In the rows, 128 means zero.
First come named moves, each a turn or a mirror, each shown by rows before and after it. For each pair of rows after them, which moves, in which order, take the first row to the second? The first pair is done for you.
D (before |-> after):
[119 105 118 122 116 141 125 118 104 108 139 135 149 143 108 187 124 146] |-> [118  97 116 138 119 126 130 132 118 114 126 146 143 113 106 173 154 168]
[136 172 139 162 121 141 139  98  99 130 126 152 122 131 136 142 127 119] |-> [138 173 120 164 114 141 134 102 107 133 126 166 126 118 141 138 137 128]
[131 122 124 140 125 134 104 124 120 136 141 120 138 159  95 126 106 109] |-> [132 117 111 157 131 125 106 121 142 154 122 135 128 113  95 111 129 138]
[124 108  69 143 131 138  86 123 147 120 149 128  99 158  80 146 124 160] |-> [129 111  74 137 141 139  92 136 144 114 152 132 107 154  84 144 133 153]
E (before |-> after):
[139 139 113  95 154 155 119  88 118 113 156 131 146 162 116 155 107 105] |-> [103 162 143  87 144 135 149  97 118 148 148 113 156 136 125 148  80  98]
[154 108 121 138 137 126 142 179 100 120 137 151 143 179 118 141 110 141] |-> [164 110 118 105 145 128 114 137 108  94 150 137 139 180 129 150 113 115]
[116 121 141 140 127 145 125 132 107 139 135 112 116 140 128 138 108  98] |-> [116 121 143 147 121 139 131 144 111 130 135 117 114 137 126 130 109 108]
[105  69 152 165 116 129  97 109 133 137 136 118 109 158 143  93  99 110] |-> [100  61 150 171 115 131  99 116 125 147 132 126 103 150 133 102  95 121]
B (before |-> after):
[117  85 133 172 120 125 138 145 135 132 110 139  86 130 147  94 163 173] |-> [119  87 127 172 122 123 135 151 124 127 105 138  82 130 144  95 145 175]
[141 148 104 149 137 140 144  94 104 118 104 146 109 176 111 154 120 122] |-> [138 139 112 159 138 145 127  89 110 119 121 152 107 176 104 155 112 116]
[119 144 126 135 133 116  97 104 175 129  92 147 144  37 124 118 152 134] |-> [117 149 129 132 138 114 109 102 171 132  93 143 145  42 117 125 167 149]
A (before |-> after):
[130 139 138  73 126 132 146  95 106  83 140  86 127 156 175 156 133  91] |-> [110 172 155  74 123 113 170 120 114 144 131  96 163 129 162 157 100  96]
[157 138  92  93 132 148 134 103 139 111 130 124 149 135 141 142 152 122] |-> [126 134 129 105 119 131 162 111 139 136 112 101 131 116 168 121 159 117]
[153 156 120 124 123 153 186 160 102 154 138 121 126 147 108 126 178 164] |-> [146 150 120 116 129 151 182 161  99 145 131 121 121 148 112 120 174 157]
[153 109  76 139 132 124 138 142 131  99  94 159 117 181 138 126 160 153] |-> [115 121 113 149 126  97 175 154 127 161  67 138 125 128 159 100 152 146]
Then:
Between the rows of a pair lie 2 to 3 moves.
[ 99 135 142 146 125 140 196 173 101 176 120 121 160 128 137 121 103 149] |-> [105 121 169 101 122 132 181 117  97 121 127  75 116 134 175 125 129  95]
A E A
[132 141 113 131 117 140 118 144 120 124 148 151 141 158 108 155 104 133] |-> [121 111 121 120 118 123 103 112 135  93 129 135  82 122 137 133 151 121]
D A E
[ 97 125 135 160 140 107 126 147 141 158  98 148 118  71 126 111 152 151] |-> [ 98 118 180 134 117 113 157 150 102 135 133  96 124 143 148 121 112 104]
E D A
[159 127  79 134 138 151 127 147 140 116 107 156 119 134 107 148 160 169] |-> [133 151  99 140 139 132 139 153 150 165  97 166 143 102 105 138 139 165]
A A
[153 179 131 128 148 130 156 141 124 180 160 152 207 148  69 168  99 121] |-> [145 111 131 184 140 137 196 192 107 165 115 153 134 158 108 117 163 171]
A A E
[134 136 162 145 106 143 190 135  91 117 114  96 122 143 167 120 162 136] |-> [165 143 110 155 115 147 160 133 121 104 114 144 124 124 137 133 193 169]
A A D
[106 126 149 132 114  99  93  92 144 136 127 100  96  78 147  94  95  99] |-> [128 128 125 145 111 127 104 126 118 133 164 115 144 170 111 115  47 109]
E D A
[119 136 132 130 137 112  44  67 163 111 167 138 121  74 123 126 109  88] |-> [128 127 127 141 124 125  61  78 132  95 194 123 128 150 120 145  76  72]
E D A
[132 149  96 169 135 111  99 131 152 111  71 151 113 103 116 119 164 147] |-> [111 133 151 172 115 113 157 169 106 123  95 116 117 173 143 109 120 133]
D A E
[136  80 111 165 116 153 151 171 134 101 114 143  97 135 126  98 158 170] |-> [162 150  71 113 137 155  83 125 161 108 149 159 170 132  72 151 125 139]
E A A
[ 78 151 216 124 123  77 120 117 126 158 166 108 129  95 151  82  66  71] |-> [105  87 176 130 113  99  96  90 132  78 158  99  41 118 181  82 155  97]
D A A
